In the rows, zero is written as 128.
Each run below is a few steps of one of 8 hidden systems, one row a step.
pamas, seq 1:
[[139 138 144 124 195 106  92 186 154 129 120 163 153 150 140 100 184 103
  128 151 116 140]
 [104 100 149 132 110 189 155 161  83 118 102 135 117 154 135 175  53 112
   94 133 137 133]
 [ 97 110 116 120  98 112 105  39 108 145 137 120 171 129 137 112 140 144
  207 145 125 128]
 [168 133 101 166 127 124 194 146 161 150 154 128 114 134  97 115 189 121
   94  95 121 102]
 [136 164 111  94 118 114  87 162 153 115 117 106  67  84 136 149  59 162
  117 115 136 146]
 [111 155 175 135 171  99  88 125 108  92 120 162 193 149 147  89 162 106
  132 160 139 135]
 [104  56 153 135 112 198 154 147 102 148 116 121 117 135  90 156 119  95
   96 117 113 121]
 [139 123  96 118 116 119 143  37 152 141 128 126 121 127 150 149 108 178
  196 142 134 146]
 [181 163 104 129 146  84 157 193 125 131 157 116 130 154 131  94 193 117
  129 105 101 108]
 [ 86 155 103 134  94 149  97 176 141 129 107 139  95  99 136 140  58 120
   73 121 156 126]]
Gelut, seq 2 (10 x 22):
[[104  97 121 121  54 132 128 114  76 157 150 167 177 175 165 136 141 142
  165 136 140 135]
 [145 139 100 185 127 142 165  84 130 123 131  59 117 132  87 137 138  88
  127  88 122  89]
 [123 148 109 105 127  98 134 134 182 171 146 144  99  52 116 108 128 197
  117 127 124 129]
 [161 141 163 127 155 103  63 160 124  72 108 113 113 154 136 131 135 108
   88 129 157 167]
 [ 60 106 159 106 137 182 143 150 107 129 112 183 166 122 137 115  91  99
  138 159 100 106]
 [160  77 127 142  86 133 152  61  98 144 144 117 143 180 132 164 163 147
  165 124 143 150]
 [153 174  77 146 172 120 165 132 174 136 132  90 103 103 105 116 130 104
  154 106  95  83]
 [132 159 106 105  81  83  96 168 137 139 139 157 107 108 158 118 118 185
   94 128 164 154]
 [ 99 130 173 148 151 136  79 136  87  78 101 101 149 131 108 108 115  74
   90 135 137 124]
 [ 85  64 166 118 122 180 167 112 136 181 138 189 157 113 112 139 138 152
  140 148 112 129]]
Kato, seq 3:
[[151 176 127 120  96  88  52 155 138  94 143 116 137 156 138 115 177  97
  156  90 135 124]
 [ 78 114 135 127  84 176 146 137 146 106 116 186 121  98 119 101 107 111
   60 132 139 114]
 [137  53 124 108 155 114 120  62 110 125 106  89 110 122 120 121 129 149
  143 173 124 170]
 [150 145 138 154 208 130 171 180 136 157 134 133 151 156 121 138 160 100
  146 126  94 104]
 [129 167 122 114  66 133 134 163 108 141 146 129 110 136 157 187  62 172
  144  93 144 129]
 [101 154 102 141  93  98  81  67 132  85 123 132 163 133 144  68 157  89
  146 137 147 116]
 [103  72 153 136 122 150 153 141 139 164 135 145 121  78  75 101 166 137
   60 128 118 123]
 [173 117 120 127 195 128 121 111 159 123  96  88  77 131 128 176  90 145
  141 141 132 169]
 [146 170 174  97 155 116 144 182 100  91 150 151 166 163 150 118 138 116
  166 120  96 105]
 [ 92 107  89 139  34 161 122 136 103 159 128 153 131 158 152 157  99 119
  123 118 155 130]]
femul, seq 4:
[[156 127 101 154 123 113 115 202 144 205 148 123 112 141 120 163 169 140
  113  96 141 139]
 [106 202 134 148 120 143 120 106 149  90 116 121 119 108 136 161  45 127
  131 108 151 111]
 [101 104 184  80  88 123  83 129 115 105 147 174 167 122 128  80 182 132
  143 132 115 132]
 [149  76 116 159 158 176 170 100 148 110 102 108  98 144  90 128 145  74
   90 132 121 125]
 [149 121 119  93 175  81 149 129 105 155 127 115 119 112 155 134  97 200
  162 170 116 159]
 [137 169  88 175 102 115 104 177 121 150 135 138 152 192 156 146 155  87
  129 102 156 118]
 [ 81 145 143 115  73 163 142 110 117 112 135 114 113  70 105 131  60 137
  125  97 118  89]
 [127  99 157 129 125 103  88  63 165 122 137 163 152 113 111  85 207 144
  123 145 147 155]
 [166 128 142 134 215 151 169 182 144 111 108 104  97 134 102 138 126  89
  107 127  95 115]
 [137 110 111  88 108 123 110 139 108 145 117 150 115 158 184 172  77 175
  162 156 149 178]]
bek, seq 5, 10 rows:
[[160  84  99 102 158 123  87 150 164 139  98 125  72 133 141 146 126 137
  120 154 137 187]
 [113 162 172 112 189 123 156 164  79  97 120 147 166 138 155 118  81 128
  134 165 111 118]
 [103  93  97 142  61 143 106 142  77 169 138 115 154 173 133 142 151  90
  156 108 131 115]
 [112 167 108 180 124 146 178  47 181 123 133 138 131 101 111 126 112 134
  123 113 145  97]
 [181 118 135  84 114  80 112 149 141 138 157  94  82  93 104 121 173 183
  124 103 111 148]
 [124 153 135 135 190 133  79 175 163 107  89 155 120 139 150 135 101  99
   97 156 148 155]
 [ 89  94 185  90 100 147 133 143  50 102 135 136 167 134 127 114 112 122
  139 136 101 115]
 [120  91  66 179 115 154 142  59 139 165 114 131 147 176 134 140 151  95
  159 142 147 130]
 [159 170 122 124 138 114 215 124 151 130 159 113  99  87 109 130 108 178
  125 102 106  96]
 [150 156 100 113 110  78  38 176 146 142 130 114 105 130 148 134 145 142
  133 111 151 159]]
pamas, seq 6:
[[169 137 174 115 166  86 119 118 173 135 149 147 123 103 116 125 178 191
  125 127 135 161]
 [163 133 138 113 172 161 108 198 139  85  99 121  95 171 134 153 108  70
  123 118 112 135]
 [ 68 106 127  97 101 149 139 113  84 131 114 181 168 137 173 116  76 139
  153 177 126 130]
 [137  94  95 178  97 110 143  78  83 146 140  82 152 160 109 109 187 102
  128 121 140 118]
 [129 157  97 139 141 131 156 140 190 184 141 113  88  61  96 149 108 163
  128 100 114 102]
 [174 181 174 105 128  81  85 154 138  81 143 141 122 145 155 143 136 165
  123 112 158 161]
 [ 88 115 152 116 150 172 101 165 125  86  98 147 142 134 119  93 122  49
  115 142 100 108]
 [ 99  52 137 126 103 153 165  68  96 150 120 156 137 129 134 136 107 166
  115 172 147 158]
 [173 126  81 153 158 100 137  97 128 156 137  61 121 153 115 138 164 118
  185 115 109 121]
 [132 186 106 127 115 126 158 204 165 165 153 168 115 112 142 144 112 154
  116 100 124 104]]
napu, seq 7:
[[119 169 104 124 116 172 111 155 184  78 102 142  90 123 129 125  88  68
  109 105 123 105]
 [ 87  91 133 104 127 109 150 104  72 131 118 163 159 113 156  85 101 168
  115 197 135 147]
 [152  88 111 164 165 122  86 143 116 162 111  63 117 151  94 140 178  76
  127 120 126 140]
 [136 177 145 137 146 143 203 137 150 158 156 148 134 117 127 174  90 176
  160 103 114 101]
 [147 139 131 106  37 100  68 101 121  81 146 131 126 151 145 116 161 136
  134 101 158 148]
 [ 83 135 113 138 171 156 138 147 163 107  95 157 130  93 111  71 114  75
   88 152 107  95]
 [139  53 144 104 134 121 144 118  80 164 122 118 113 125 131 153 111 195
  118 165 138 181]
 [161 174 117 160 184 106  85 140 148 134 125  84 137 161 128 151 150  88
  181 105 122 121]
 [110 148 142 120  62 167 191 148 121 137 159 188 149 145 142 146 109 150
  130  99 127  96]
 [115 120  97 129  84 107  74  56 138  78 107  97 106 107 124  88 123 115
  110 135 154 142]]
Kato, seq 8 (10 x 22):
[[108 120  86 140 111  83 116  33 114 147 127 123 158 120 150 100 131 163
  166 166 152 145]
 [137 138 144 174 155 113 135 159 143 159 149 101 132 103  71 109 197 106
   87  93 118  99]
 [137 149 145 100 133 148  94 157 180 125 112 139  74  98 127 179  64 165
  116 115 143 158]
 [148 134 164  99 132 117 112 103  97  35 122 137 156 177 155  94 148  94
  149 144 122 134]
 [ 86  63 106 127 102 182 166 161 108 186 127 162 141 137 120 123 136 102
  123 142 102 110]
 [149 142  82 163 148  99 171  62 127 154 125  96 118 124 141 150  94 179
  150 144 151 142]
 [142 179 148 128 147  79  85 183 125 136 156  96 144 111 105 101 179 119
  144  91 106 101]
 [102 139 143 134  85 167  97 154 164 119 114 176 107 124 137 161  87 128
   73 115 170 145]
 [124  91 154  95 131 130 123  45 112  59 110 109 131 121 122  93 125 119
  152 155 113 138]
 [140  76 118 129 163 147 169 174 134 185 135 157 140 157 123 124 188 114
  132 142  97 126]]
bek, seq 9:
[[114 182 156 111 158 111 164 124  94  88 139 118 161 112 135 104  90 133
  164 133  92  88]
 [118  98  81 153  62 120  90 152 118 190 141 134 138 156 129 126 185 111
  119 110 151 133]
 [116 169 149 156 154 152 158  73 171  84 113 116 107  83  99 138  71 132
  101 119 137 109]
 [157  84 153  71 118  90  86 152 118 151 154 124 123 121 123 115 194 170
  159 130 106 160]
 [128 148 116 168 175 164 144 153 146  98  89 153 124 173 149 147  90  73
   88 148 151 131]
 [ 98 109 146  70  74 131 136 121  73 128 153 123 147 104 131 109 104 155
  181 125  91 105]
 [137 128  71 205 139 111 123  86 148 162 114 124 144 168 134 129 170 106
  113 141 173 140]
 [130 154 163 100 138 145 173 161 147 124 145 105  87  61  89 138  88 157
  111  91  90  95]
 [143 126 131 115 112  90  43 124 136 131 128 151 141 165 163 140 164 140
  154 138 165 180]
 [110 131 153 142 166 162 172 145 117  76 113 133 137 124 103  89 118  68
   82 136 102  89]]
Tipu, seq 10:
[[132 115  83 130 158 184 170 129 162 134  92 148  94 157 152 168  63 109
  145 152 121 137]
 [139 150  93 119  97  66 149 131  49 122 149 105 151 147 166  97 114 161
  145 144 131 125]
 [ 90 160  93 187 103 141 114 140 173 178 140 139 140 105  98 117 159  91
  107  91 139  89]
 [114 130 210 119 126 132 124  84 130 106 132 133 124  72 100 154  86 186
  108 123 146 145]
 [171 108 147  93 151 105  64 141 154  97 128 121 123 155 127 109 202  97
  161 123 110 153]
 [127 107 124 127 169 187 194 173 127 120 101 162 113 159 142 150  79 100
  103 154 110 123]
 [119 112  64 115  71  95 118  98  64 138 127  89 131 148 161 116 100 147
  165 147 135 138]
 [110 180 103 192 144 112 160 112 162 162 149 144 165 114 110  97 170 113
  119 112 133  83]
 [129 126 179 116  93 134 110 136 138 143 142 116  92  73  92 172  97 184
   94  90 143 144]
 [143 152 163  99 154 109  57 111 159  61 117 145 142 146 142 107 156  97
  162 135 127 146]]
femul, seq 11, 10 rows:
[[107  93 161 181 142 147 167 111 117 142 132 143 158 119  84 104 174 106
   59 134 140 114]
 [161 114 157 113 190 131 126 115 158 156 126  85  95 104 101 183 110 164
  178 117 104 149]
 [157 179 107 120 125 114 144 148 150 100 133 192 147 191 192 130 133 131
  152 141 147 138]
 [116 118 109 106  63 133 111 166  69  97 126  80 105 131 120 111 105  91
  110 104 116 107]
 [ 69  85 102 154 125 133 124  59 147 176 114 155 148  80 113  94 133 145
  115 170 145 133]
 [169 153 189 159 195 100 148 153 127 140 149  98 138 125  89 150 168 146
  110 103 124 124]
 [142 148 118  91 126 168 105 157 188 127 115 155  90 149 155 183  86 126
  182 110 118 140]
 [124 140 128 116  79 110 141 105  72  49 128 147 153 165 166  79 118 117
  106 147 147 129]
 [ 95  63  96 132 123 136 105 134 105 181 121  84 127  96  86  90 164  94
  127 135  97 114]
 [138 143 131 178 171 123 183  91 161 170 130 148 129 108 119 159 111 184
   99 141 158 142]]
Tipu, seq 12:
[[149 105  85  84 144 159 160 150 133  99 112 112  95 150 138 110 119  80
  170 134  74 109]
 [116 119  62 146  98 114 183 118 102 150 124 167 140 151 172 111 106 155
  100 172 157 137]
 [112 176  91 179 125  88 101 124 113 161 137  56 129  88 100 118 121 124
  121  98 137  98]
 [ 96 150 203 125 126 137 103 127 174 161 151 185 157  89 111 153 141 172
  136 109 137 131]
 [173 107 195 107 121 146  95 123 119  54 123 101 104 157 107 149 147 103
  112 101 131 151]
 [125  90  98  74 161 160 149 138 153 109 102 165 116 136 153  90 124 100
  159 171  82 128]
 [141 103  68 166 125 107 175 128  68 151 117 111 129 171 155 130 111 136
   93 165 158 146]
 [102 184  83 158 122 106 115 129 136 181 142  90 139  91 118 129 107 133
  175 101 116  88]
 [118 157 202 143  88 127 129 122 143 134 162 180 158 112 116 149 150 176
  101  97 160 131]
 [145 114 168  98 125 146  73 121 158  64 114  91  88 109  91 121 142  92
  118  97 112 135]]
napu, seq 13:
[[167 145 153 117 145 118 122 126  85  37 110  83 107 163 139 133  93 105
  114 128 137 140]
 [ 74 110  79 114 125 138 118 152 131 198 125 164 158 118 147 104 129 121
  179 157 101 112]
 [155 119 141 193 119 130 163  86  98 113 128  92 125 164 109 162 129 126
   73 113 174 139]
 [117 157 121  86 128 107 107 139 159 149 148 104 116  63 105 105 133 148
  185 104  81  94]
 [143 127 153 151 114 132 133 131 158 115 131 198 137 162 146 139 157 142
   67 134 179 161]
 [120 120 144  79 146 139 103 150 100  79 105  76  99 102 116 117  77  99
  152 129  85 117]
 [105 100  99 155 142 127 137 106 135 192 121 189 174 160 161 135 150 144
  151 176 150 149]
 [172 137 138 147 115 130 156 131  84  89 138  48 104 151  98 146 127  99
  114  80 119 107]
 [ 91 163  91 118 107 118 121 116 185 179 142 174 136  78 140 112 120 167
  164 129 125 114]
 [155 119 180 145 117 114 121 133  97  67 127 124 129 151 115 115 159 118
   52 120 161 149]]
Gelut, seq 14:
[[ 99  79  98 134 141 126 146 114 105 200 114 150 133 113 148 140  92 181
  123 184 145 163]
 [163 160 164 157 181 100 100 142 107 138 141  76 151 160 113 165 155 117
  170 100 124 128]
 [103 175 129 116  78 170 140 162 186 136 146 188 122 111 130 143 110 131
  134  85 120  93]
 [154 111 136 110  71 105 122  62  99  50 127 106 110 134 130 101 132 144
  101 132 152 152]
 [ 97  87  97 136 195 132 128 144 146 155  95 129 132  97 105  69 154  89
  110 171  99 117]
 [153 111 138 133 145 122 139 158 102 178 130 135 122 161 155 200  96 187
  132 139 156 174]
 [119 188 155 129 136 128  90 123 129 101 137 101 158 139 125 140 124  90
  198  91 108  94]
 [119 128 111 130  42 148 172 118 153 124 153 192 129 129 130 102 157 138
   90 107 145 110]
 [147  94 113 121 143 111 119  89 111  91 100  53  79 100 100 109 108 127
   96 141 126 148]
 [100 126 125 131 207 110 113 157 156 185 115 172 160 107 139 107 144 142
  136 177 119 140]]
mese, seq 15 (10 x 22):
[[163 117 213  94 143 112 154 184  83 105 156 131 134 133 112 132 154 162
   98 115 110 136]
 [131 117  92 124 148 159  75 120 158 114  85 129 108 173 160 160  94  81
  165 146 135 157]
 [ 95 127 127 128 135 118 212 106  77 124 138 157 171 114 143  80 106 151
  118 169 113 102]
 [140  96  64 143  71 120  83 125 129 176 133  80 103 144 113 143 166 112
  146  95 137 134]
 [123 204 154 152 159 118 163 122 186 122 142 154 128  79 115 131 104 166
  105 110 137 104]
 [143  99 180  79  93 120  56 180  85 101 134 115 125 150 123 131 160 118
  128 110 120 151]
 [106 127 120 164 192 172 145  82 175 109  82 157 135 141 133 134  94  87
  125 166 138 131]
 [132  67 136  86 104 112 177 133  52 152 150 112 135 124 128 114 135 178
  144 147  99 133]
 [151 169  50 178 127 115 104 108 178 158 122 113 117 161 145 151 140 105
  159 111 156 130]
 [107 176 169 108 107 121 163 183 110 115 154 145 130  79 117 108  98 161
   91 106 113  92]]
mese, seq 16 (10 x 22):
[[118  98  98 132  75 132 171 140  41 150 139 121 151 176 156 137 105 130
  139 136 130 121]
 [105 165  60 154  87 130 124  75 181 152 135 118 122 101 119 117 125 117
  165 104 128  93]
 [144 152 169 122 101  95 137 160 142 116 164 140 120  87  96  95 178 161
   67  92 131 117]
 [145 119 163 121 165 138  46 153 159  99  95  97  90 128 110 163 119 102
  115 117 139 164]
 [100 109 180 115 192 145 162 120  99 120 110 176 175 136 148 123 102 139
  138 188 113 139]
 [145  73  79 131  90 147 150 110  77 152 127 104 132 193 143 147 138 104
  172 132 123 132]
 [125 183  61 145 114 114 182  99 178 146 145 142 116  93 136 109 109 153
  142 118 124  95]
 [143 154 139 115  73  78  80 177 107 118 154 106 115 107 114 101 169 147
   86  90 142 128]
 [100 145 168 156 179 158  69 131 178 113  94 130 121 105  97 148 107  88
  100 126 145 134]
 [117  65 209  92 148 151 156 118  81 122 130 157 159 136 124 136 129 159
  137 159 109 149]]

Name the system that made each run.
seq 17:
[[117 142 139 183 173 122 163  82  83  99 117 102 177 154 121 106 130  84
  126 150 131 101]
 [137  90 129  85 105 140 147 163 138 198 158 134 110 107 112 157 147 175
  169 106  90 127]]
 : femul
seq 18, 2 rows:
[[127  85 125 146 137 155 194 163  55 173 130 111 142 165 127 164 107 122
  131 136 113 117]
 [126 161  73 139  61 124 138  64 147 140 145 122 131 139 147 143 115 145
  192 102 138 109]]
 : Tipu
seq 19, 2 rows:
[[192 137 176 146 183 106 156 131 139 102 129 106 101 135 106 153 142 160
   78 118 147 157]
 [127 138 140  76 145 152  84 198 126 106 112 118 110 141 142 148  92  92
  176 117  89 124]]
 : Kato
seq 20:
[[154 116 160  84 175  81  56 134 137 125 124  99 113 109 129 133 144 163
  159 143 120 173]
 [126 133 139 152 173 174 155 173 139 122 111 178 156 190 147 147 128  73
  125 141 121 118]]
 : pamas
seq 21 (2 x 22):
[[ 87 181 115 122 127  94  45 128 142 137 123  96 129  71 128 108  98 130
  158 120 127 116]
 [124 130 209 159 147 138 146 131 134 111 142 180 166 135 106 122 173 125
   75 123 150 128]]
 : pamas
seq 22 (2 x 22):
[[129 176 123 127  45 148 121 106 150  88 144 173 136 169 165 155 109 128
  147  94 159 122]
 [111 125 140 113 112 116 146 123 114  78 133 118 124  77  94  43 149 110
   76 129 107  99]]
 : Tipu
seq 23, 2 rows:
[[ 74 108 194 151 162 139 104 127 130 144 126 164 181  99  96  98 169 111
  101 144 126 122]
 [168  90 183 125 170 178 162 116 151 126 126 111 103 150  98 196 127 130
  145 107 111 146]]
 : femul
seq 24 (2 x 22):
[[ 85  96 144 183 124 168 163  80  75 137 109 117 160 143 117 149  86 110
  102 149 150 123]
 [137 104 132 120 110 122 129  82 139 184 158  98 131 104  96 149 163 165
  197 101 104 123]]
 : pamas
seq 25 (2 x 22):
[[128 143 129 155  80 115  76  86 123 144 131  83 113 121 117 180  99 156
  139  96 173 149]
 [119 159 157 124 147 131 107 102 194  83 132 159 146 104 103  74 179  91
  137 117 110 101]]
 : Kato
seq 26 (2 x 22):
[[137  81  87 109 181 127 134 193 108 161 100 135 114 155 153 120 123 116
  123 179 109 155]
 [116 140 104 175 108 122 141 133  63 162 125 101 145 167 153 182  72 141
  127 131 165 135]]
 : femul
seq 27:
[[ 84  83  95 151 138 162 180 102  97 132 109 125 151 125 113  81 126  78
  113 161 102  91]
 [134 111  98 142 103 125 170  92 122 197 143 114 114 114 128 178 100 197
  152 121 140 141]]
 : bek
seq 28:
[[ 96 114 167 118 205 136  93 172 119 116  97 151 162 125 124  92 137  82
  119 168 105 127]
 [134  57 137 124 129 180 163 116 105 166 115 128 122 168 135 195 100 139
  161 139 124 153]]
 : napu
seq 29:
[[154  77 105  85 154 139 162  93 132 126 110 146 115 157 160 134 116 147
  180 176 109 161]
 [173 161  52 160 131  91 177 165  98 135 133 103 122 178 158 120 136 119
  119 125 133 114]]
 : Tipu
